Here are some points, one per row:
ndarray[-15 71 -10 6 -3 -4 -5 -6 25 -2 62 -47 24 -10 30 -16
        43 8 12 22 29 -26 43 -12 46 38 24 57 33 -4 37 26
        33 9 47 -16 -14]
ndarray[66 -30 46 -5 2 -6 1 0 36 12 40 56 39 6 45 -41
        -31 -28 7 47 34 -6 36 -5 38 36 21 -8 37 5 36 33
        34 4 25 -7 -8]
ndarray[40 31 28 104 53 28 106 37 32 28 31 31 44 -19 37 41
        31 42 55 33 32 30 37 -48 25 29 41 30 32 54 25 33
        -19 32 -22 37 -5]
ndarray[32 40 34 -3 -9 -12 -14 -7 35 -8 36 35 55 -3 30 44
        39 45 -6 34 31 90 33 14 20 28 47 40 27 6 30 35
        36 2 -41 -43 -23]
ndarray[-47 37 87 -10 58 30 -2 28 43 34 36 32 22 -45 30 -10
        30 -6 43 26 31 31 26 42 33 36 33 29 31 45 26 34
        65 35 37 28 2]
ndarray[2 8 4 1 10 -10 0 9 32 -7 2 0 31
        3 38 5 5 0 0 -2 -15 55 36 -2 2 0
        35 -24 -9 1 2 -111 42 -10 30 54 3]
ndarray[67 42 45 -6 -13 23 -1 53 33 45 35 34 30 -8 20 -32
        31 -16 1 25 30 33 32 -14 31 33 41 30 36 -15 25 29
        37 47 45 25 5]
ndarray[5 -6 -2 -8 -3 43 -6 -19 47 40 9 10 38 -9 39 -2
        -13 6 -2 8 -20 28 34 -9 -2 -1 57 64 -4 -16 -10 32
        -48 54 41 25 -5]
ndarray[-16 -51 -24 2 -2 1 7 -5 27 -4 67 70 24 5 29 -5
        77 -9 -4 6 28 -9 43 1 45 39 43 -25 34 2 41 34
        33 10 28 -5 3]
ndarray[33 35 32 -5 -3 51 -3 -12 34 54 34 32 -53 -7 53 38
        36 39 -9 38 31 51 52 -1 26 26 -53 41 35 -7 27 29
        -22 -26 -15 -25 106]
ndarray[16 -25 -18 -10 57 32 -18 42 26 28 -34 -10 52 -41 41 0
        38 0 37 39 38 21 43 56 70 49 41 41 28 39 29 28
        -37 19 36 39 7]
ndarray[-9 38 -5 2 2 4 9 -3 28 0 -39 3 30 7 32 -5
        -50 -7 -1 59 38 -5 50 6 -28 64 41 -22 52 2 60 37
        37 5 26 -6 5]
ndarray[30 34 33 -26 -10 37 -7 50 31 34 32 31 46 -2 24 49
        33 43 -9 34 28 25 53 1 32 32 42 24 30 -19 23 37
        47 44 -59 54 -6]
ndarray[37 -13 52 -2 7 -1 1 0 46 8 66 -54 45 -5 24 52
        -14 54 -13 46 35 2 41 9 39 37 33 -12 27 4 39 37
        36 -2 57 8 1]
ndarray[-1 -6 5 11 -2 44 4 -38 22 52 3 2 26 6 41 3
        -16 -1 -9 -11 98 32 33 6 7 -1 42 53 -34 -4 -16 30
        53 62 29 34 0]
ndarray[-3 18 4 19 16 3 -7 26 32 0 -1 5 36 3 38 -6
        8 2 -14 -19 -31 -13 38 5 3 -1 31 -13 -10 6 3 50
        45 -8 33 -17 4]
ndarray[-16 46 -21 -1 -4 61 3 -29 32 98 39 46 44 -3 23 -4
        33 0 -3 28 34 33 20 -8 39 35 49 28 39 -6 38 33
        41 -72 36 44 -19]
ndarray[-4 -9 3 10 -14 39 -7 51 26 35 2 -7 21 3 38 7
        37 -4 -13 46 42 39 39 -7 -10 -44 26 30 42 -2 64 36
        36 35 30 35 -18]
ndarray[-1 18 3 -5 -7 3 2 24 43 0 -6 4 44 -1 48 -3
        1 1 14 -29 96 -9 44 -4 2 -7 39 -15 -46 8 -3 41
        35 -10 33 -13 11]
ndarray[-2 -15 7 3 -3 -20 0 -19 45 -8 -7 -12 44 0 47 7
        54 -1 7 38 39 51 29 5 -31 67 26 33 33 -4 49 44
        30 -11 32 68 7]
ndarray[-16 -12 -12 -1 1 6 9 1 29 -2 78 -30 41 3 32 -6
        -34 -18 7 52 35 -3 21 -3 53 39 28 -12 39 -3 42 32
        41 6 17 -3 13]
ndarray[68 42 46 2 -16 27 -1 53 37 46 35 32 34 -7 33 -32
        33 -18 -23 27 32 33 24 -6 33 33 33 30 31 4 23 28
        38 43 43 26 2]
ndarray[31 48 37 -7 -13 34 2 51 27 34 29 31 39 -17 31 55
        40 72 -14 26 32 34 29 -1 29 29 31 31 29 -15 25 32
        34 44 78 37 -6]
ndarray[-1 -1 1 -7 -4 -2 17 -8 43 0 -8 4 42 4 30 -11
        48 9 3 42 36 -26 28 4 -8 -46 31 65 42 2 70 26
        22 -1 40 -13 4]
ndarray[-20 52 -24 -5 -8 -24 1 -15 35 -20 36 51 26 -3 42 -2
        34 4 -2 40 35 45 28 -5 43 29 28 29 31 -2 43 42
        30 9 37 63 3]
ndarray[-5 -17 2 9 -15 40 -17 52 44 38 -1 -9 33 -1 35 6
        43 -1 9 33 33 36 27 -19 -31 71 37 32 40 -9 34 32
        39 36 34 33 5]
ndarray[61 33 20 -10 42 30 1 18 37 38 14 31 31 90 47 51
        39 64 51 19 23 33 31 40 32 31 37 26 37 45 24 36
        76 37 59 35 6]
ndarray[1 -8 7 -14 -6 -16 10 22 25 -9 9 2 16 2 31 5
        -10 3 8 9 -25 45 35 -3 4 0 45 64 -20 9 -13 50
        37 -24 32 51 2]
ndarray[-6 -14 -4 0 8 -7 9 -9 27 -6 -33 -10 43 8 19 -5
        46 -2 6 36 34 90 33 -10 75 45 30 47 31 -5 39 33
        38 2 45 -52 -6]
ndarray[3 34 -20 -7 67 23 -6 44 33 21 48 50 33 59 -61 -1
        31 0 22 46 50 26 21 27 -37 46 -49 37 -47 22 41 32
        -14 28 35 26 -14]
ndarray[20 -16 -7 -4 61 33 -9 29 38 33 0 -7 18 -26 43 4
        36 -1 56 43 35 37 35 57 -18 -36 43 34 40 42 61 36
        59 29 26 29 0]
ndarray[-3 -16 0 -2 -16 42 6 51 16 35 -2 -9 29 -2 37 5
        41 -1 -8 31 32 35 35 -5 -30 72 35 34 40 -3 36 34
        41 38 31 32 0]
ndarray[32 44 34 -8 -4 -5 -19 -11 28 -2 25 35 58 -1 30 30
        45 53 3 31 24 -37 44 4 31 26 33 57 26 1 31 23
        37 8 -50 5 -4]
ndarray[-1 -6 3 9 15 51 -4 -36 32 47 6 2 32 13 35 6
        -11 -2 -10 -1 -28 27 19 -8 5 4 34 57 0 -2 -7 37
        63 61 25 31 7]
ndarray[67 44 54 8 7 -37 1 -20 21 2 30 29 33 -5 30 -29
        47 -16 -1 33 34 48 38 10 34 28 29 29 26 -16 38 47
        32 -1 42 64 2]
ndarray[2 12 1 -18 17 42 -1 -26 34 46 5 2 43 -10 53 7
        8 -3 -18 -7 -16 49 43 -17 -5 2 42 -44 -2 -11 9 50
        -41 55 37 37 -10]
ndarray[15 49 -33 -4 32 30 -6 35 31 27 58 -49 32 73 48 2
        29 -8 31 34 33 31 39 47 42 34 52 26 39 41 28 34
        -23 28 30 32 0]
ndarray[0 6 1 7 6 1 3 0 50 1 -5 1 23 6 21 -2
        66 2 -3 70 45 -7 28 10 -6 -15 45 -23 52 -5 -56 36
        30 0 31 -4 -1]
ndarray[45 49 40 -2 -4 -7 1 -5 34 1 24 39 38 -6 32 106
        42 -77 3 29 27 -23 32 2 31 29 33 54 28 2 31 28
        29 2 54 -9 -3]
ndarray[-34 28 72 0 27 24 0 34 33 30 32 43 30 69 49 -11
        30 -9 33 28 30 31 43 49 34 28 44 33 39 29 30 30
        -26 29 34 26 -6]
ndarray[-9 -21 -4 5 -7 39 2 50 46 40 -38 -12 31 10 24 2
        37 -3 -15 42 33 23 48 -15 89 46 14 35 28 -6 31 33
        49 38 28 46 -4]
ndarray[-19 50 -31 2 -19 41 12 58 44 29 41 53 35 -7 41 -1
        20 -1 -10 30 29 31 16 2 44 33 24 30 40 -25 28 28
        36 47 37 26 -4]
ndarray[39 -1 40 -7 4 -4 -4 7 34 -4 -26 -13 -58 3 25 37
        -4 40 -1 -38 46 -10 -77 4 48 43 44 -11 43 -3 53 35
        -26 3 -24 11 -21]
ndarray[-1 -6 0 -3 -4 0 12 -12 35 2 -14 0 33 1 35 -15
        51 10 -9 31 29 -27 38 7 -31 68 36 66 40 16 41 20
        29 3 39 -15 -3]
ndarray[56 39 49 2 -2 115 -1 -22 35 -64 31 30 33 -2 29 -20
        40 -13 -4 32 35 40 35 -1 32 31 38 32 28 0 36 35
        36 -24 41 50 -8]
ndarray[1 19 0 7 13 5 0 22 33 -1 -6 8 38 5 37 -4
        6 -1 11 -18 -32 -12 37 2 3 1 35 -12 -11 -12 4 50
        45 -6 31 -18 10]
ndarray[7 3 4 4 -63 37 3 -25 32 38 -4 -3 44 -18 -51 3
        1 1 67 -9 -15 36 37 62 9 -2 -45 -23 13 65 0 38
        -6 43 31 37 -7]
ndarray[-3 -7 1 -1 -7 37 -4 50 25 36 -3 -4 42 5 27 7
        37 -3 -8 46 40 36 21 -15 -6 -43 34 30 44 -7 63 34
        36 40 32 35 14]
ndarray[33 -27 33 6 2 2 -7 0 17 1 38 57 40 -2 29 47
        -24 59 1 43 35 -5 38 7 32 33 36 -6 36 -5 37 34
        30 3 61 4 1]
ndarray[1 -2 -2 -2 18 -10 -2 10 34 -14 9 5 45 5 20 4
        -29 -1 -2 -50 69 50 49 -2 -8 -10 19 61 105 -5 -29 37
        30 -14 32 50 1]
ndarray[-3 7 4 -5 6 1 -3 -1 15 0 -7 1 33 3 40 -3
        66 3 5 70 45 -9 21 -9 -6 -15 23 -23 53 5 -54 38
        31 1 35 -3 -5]
ndarray[3 -6 5 3 -6 -15 7 21 31 -12 6 1 26 5 45 2
        -10 4 -1 7 -26 45 27 10 5 -1 29 63 -19 7 -9 53
        39 -24 31 51 -2]
ndarray[-34 32 69 -1 29 29 -9 35 27 28 28 43 43 70 43 -9
        25 -8 37 32 30 28 28 31 35 27 47 33 38 40 29 30
        -24 27 35 28 8]
ndarray[32 -25 34 0 -1 4 -13 4 40 0 35 57 35 -1 34 49
        -26 56 6 45 35 -5 43 -4 34 31 33 -6 34 5 36 32
        29 -2 60 1 -9]
ndarray[-20 50 -24 8 -9 -24 -12 -14 42 -15 34 53 23 -6 29 -4
        33 4 -5 38 37 44 31 -11 44 30 41 32 31 12 40 40
        29 5 39 61 12]
ndarray[0 43 -38 -7 47 33 -6 38 31 28 41 53 22 -36 52 -2
        18 -4 42 27 31 31 22 55 33 40 39 30 39 53 21 31
        57 38 31 21 1]
Along one direction, these points spread out more than along any other. Take the direction at right angles to it along which they spread out most. Then take the direction at right angles to both along which they spread out most. Go by this last direction. How far along it is each point below, from 0 to 99? 50 is the average, and the first point above lies past it. One standard deviation of the points above along it is 16.
ndarray[2 12 1 -18 17 42 -1 -26 34 46 5 2 43 -10 53 7
        8 -3 -18 -7 -16 49 43 -17 -5 2 42 -44 -2 -11 9 50
        -41 55 37 37 -10] -> 25
ndarray[-15 71 -10 6 -3 -4 -5 -6 25 -2 62 -47 24 -10 30 -16
        43 8 12 22 29 -26 43 -12 46 38 24 57 33 -4 37 26
        33 9 47 -16 -14] -> 72
ndarray[0 43 -38 -7 47 33 -6 38 31 28 41 53 22 -36 52 -2
        18 -4 42 27 31 31 22 55 33 40 39 30 39 53 21 31
        57 38 31 21 1] -> 57
ndarray[-16 -51 -24 2 -2 1 7 -5 27 -4 67 70 24 5 29 -5
        77 -9 -4 6 28 -9 43 1 45 39 43 -25 34 2 41 34
        33 10 28 -5 3] -> 66
ndarray[-3 -7 1 -1 -7 37 -4 50 25 36 -3 -4 42 5 27 7
        37 -3 -8 46 40 36 21 -15 -6 -43 34 30 44 -7 63 34
        36 40 32 35 14] -> 68
ndarray[-16 -12 -12 -1 1 6 9 1 29 -2 78 -30 41 3 32 -6
        -34 -18 7 52 35 -3 21 -3 53 39 28 -12 39 -3 42 32
        41 6 17 -3 13] -> 59
ndarray[7 3 4 4 -63 37 3 -25 32 38 -4 -3 44 -18 -51 3
        1 1 67 -9 -15 36 37 62 9 -2 -45 -23 13 65 0 38
        -6 43 31 37 -7] -> 14
ndarray[2 8 4 1 10 -10 0 9 32 -7 2 0 31
        3 38 5 5 0 0 -2 -15 55 36 -2 2 0
        35 -24 -9 1 2 -111 42 -10 30 54 3] -> 37
ndarray[-34 32 69 -1 29 29 -9 35 27 28 28 43 43 70 43 -9
        25 -8 37 32 30 28 28 31 35 27 47 33 38 40 29 30
        -24 27 35 28 8] -> 43
ndarray[67 42 45 -6 -13 23 -1 53 33 45 35 34 30 -8 20 -32
        31 -16 1 25 30 33 32 -14 31 33 41 30 36 -15 25 29
        37 47 45 25 5] -> 54
ndarray[-9 -21 -4 5 -7 39 2 50 46 40 -38 -12 31 10 24 2
        37 -3 -15 42 33 23 48 -15 89 46 14 35 28 -6 31 33
        49 38 28 46 -4] -> 69
ndarray[61 33 20 -10 42 30 1 18 37 38 14 31 31 90 47 51
        39 64 51 19 23 33 31 40 32 31 37 26 37 45 24 36
        76 37 59 35 6] -> 30
ndarray[-1 -6 5 11 -2 44 4 -38 22 52 3 2 26 6 41 3
        -16 -1 -9 -11 98 32 33 6 7 -1 42 53 -34 -4 -16 30
        53 62 29 34 0] -> 41
ndarray[37 -13 52 -2 7 -1 1 0 46 8 66 -54 45 -5 24 52
        -14 54 -13 46 35 2 41 9 39 37 33 -12 27 4 39 37
        36 -2 57 8 1] -> 34
